[[115 112 136 146 137 142 135 142]
 [118 114 127 140 124 125 131 127]
 [ 99 105 118 153 141 135 120 135]
 [126 135 108 123 148 133 105 143]
 [117 121 128 134 124 125 129 117]
 [130 127 133 130 124 128 134 127]] value 135

[[135 129 130 140 136 150 136 136 126 122 115 120]
 [139 146 123 124 118 108 117 127 133 127 136 118]
 [142 137 135 122 135 115 119 118 113 129 128 141]
 [140 142 134 119 131 113 115 125 124 134 136 134]
 [135 147 117 120 128 107 124 124 134 132 132 115]
 [142 136 136 124 135 118 118 119 114 122 123 142]
 [120 107 130 126 127 148 135 147 124 131 132 122]
 [121 106 125 124 127 132 137 150 122 132 122 130]
 [125 130 119 127 110 123 124 117 139 127 127 131]
 [126 132 117 124 109 123 126 116 139 127 127 132]
 [140 122 133 142 136 136 129 121 133 134 116 130]] value 115

[[129 128 129 122 124 124 121 130 139 127 137]
 [130 139 126 134 125 132 125 131 120 125 136]
 [132 113 126 120 129 128 125 131 123 128 119]
 [125 119 125 101 121 128 124 126 137 126 133]
 [127 118 128 128 133 128 122 120 151 129 150]
 [126 137 126 127 125 120 126 128 124 128 134]
 [127 116 124 126 130 128 128 122 126 129 117]] value 127

[[128 127 127 129 127 127 128 126 128 127 127 129 127]
 [128 140 118 128 127 135 121 146 126 133 130 129 132]
 [128 128 126 118 128 128 101 129 127 141 134 125 128]
 [128 132 123 120 128 131 105 135 126 140 134 126 129]
 [128 142 117 132 127 136 130 148 127 129 128 131 132]
 [128 117 134 133 126 119 142 111 131 118 122 131 123]
 [128 141 118 138 126 135 146 145 128 120 124 134 131]
 [128 124 130 138 125 123 152 120 130 114 120 133 125]
 [128 127 127 129 127 127 128 126 128 127 127 129 127]] value 129

[[109 120 113 122 117 121]
 [126 120 130 133 119 122]
 [145 138 140 132 137 135]
 [116 120 121 125 128 124]
 [145 141 139 127 152 141]
 [130 121 134 135 122 123]
 [147 135 143 135 137 134]
 [134 126 135 133 136 130]
 [117 130 116 117 135 131]] value 117

[[134 127 127 127 124 120 120 126 128 120 126]
 [131 131 131 129 129 127 124 127 125 127 131]
 [128 130 134 134 139 136 136 130 125 135 133]
 [127 131 130 129 130 131 128 128 125 131 131]
 [134 134 142 140 151 140 136 131 120 137 140]
 [143 137 141 135 140 125 117 126 118 123 139]
 [129 132 134 133 138 135 133 129 124 134 134]
 [126 127 126 126 125 127 129 128 130 128 126]
 [133 134 138 136 143 135 130 129 121 133 137]
 [120 125 119 120 114 125 127 127 133 127 121]] value 120

[[121 135 107 135 107 132 112 138 139 127 142]
 [126 133 143 124 110 139 148 131 141 104 118]
 [104 134 106 105 117 127 121 108 145 131 147]
 [125 131 133 120 125 131 145 131 120 124 123]
 [115 109 145 144 127 142 144 127 115 124 136]] value 127

[[112 110 134 119 116 130 112 140 124 123]
 [127 108 126 140 115 142 123 118 117 146]
 [130 130 123 141 157 129 121 150 130 124]
 [114 141 133 132 108 119 120 133 129 115]
 [133 123 125 126 108 123 142 106 140 126]] value 124
---
[123 105 146 128 134 138 135] Out: 128
[126 152 131 102 117 104 119] Out: 102
[147 130 113 135 153 128 122] Out: 135
[139 119 109 132 105  98 104] Out: 132
[133 138 138 109 124 105 132] Out: 109
[120 158 125 148 142 147 143] Out: 148
[116 116 125 128 106 145 112] Out: 128
---
[128 156 133 108] ⇒ 156
[105 139 118 127 150] ⇒ 139
[155 115 157 130 132 112] ⇒ 115
[130 134 136 128 105] ⇒ 134
[137 152 125 121 147] ⇒ 152
[117 154 126 146 122 147] ⇒ 154
[152 137 147 139 124] ⇒ 137
[156 142 133 151 138 134 125] ⇒ 142
---
Q:
[[113 118 130 119 155 120]
 [140 138 127 133 134 120]]
A: 138

Q: [135 154 130 118]
A: 154

Q: [111 102 103 124]
A: 102

Q:
[[103 132 109 113]
 [126 139 136 133]]
A: 139

Q:
[[115 128 117 135 134]
 [136 107 124 117 113]
 [133  99 119 124 119]]
A: 99

Q:
[[147 116 106 135 150 133 135]
 [151 109 110 131 104 123 111]]
A: 109

Q: [119 112 105 133 123 112]
A: 112

Q:
[[117 134 132 121 138 135 126]
 [134 138 135 116 130 138 117]
 [149 141 138 110 123 140 110]]
A: 141
---
[110 134 129 144 139 106] yields 144, 139

[[112 141 134 150 116 144 113]
 [148 130 129 136 126 130 128]] yields 150, 148

[119 142 137 140 151 131] yields 151, 142

[[129 152 116 127]
 [124 129 138 125]] yields 152, 138

[145 109  99 114 129] yields 145, 129

[147 143 122 135 136 118 107] yields 147, 143
---
array([[109, 123, 105, 104, 149, 142, 121],
       [123, 139, 148, 143, 120, 128, 156]]) value 139

array([[152, 116, 126, 113, 129],
       [129, 117, 148, 130, 140]]) value 117

array([[107, 101, 137, 125, 138, 141, 119],
       [124, 146, 120, 137, 140, 114, 130]]) value 146

array([[118, 110, 128, 119, 122],
       [111, 102, 124, 113, 119]]) value 102

array([[125, 112, 119, 137],
       [108, 115, 124, 105]]) value 115

array([[114, 118, 128, 119, 156, 120, 121],
       [135, 134, 126, 131, 129, 125, 121]]) value 134

array([[124, 119, 124, 104, 111],
       [132, 111, 132, 124, 110]]) value 111

array([[143, 119, 142, 154, 106],
       [133, 118, 127, 137, 113]]) value 118
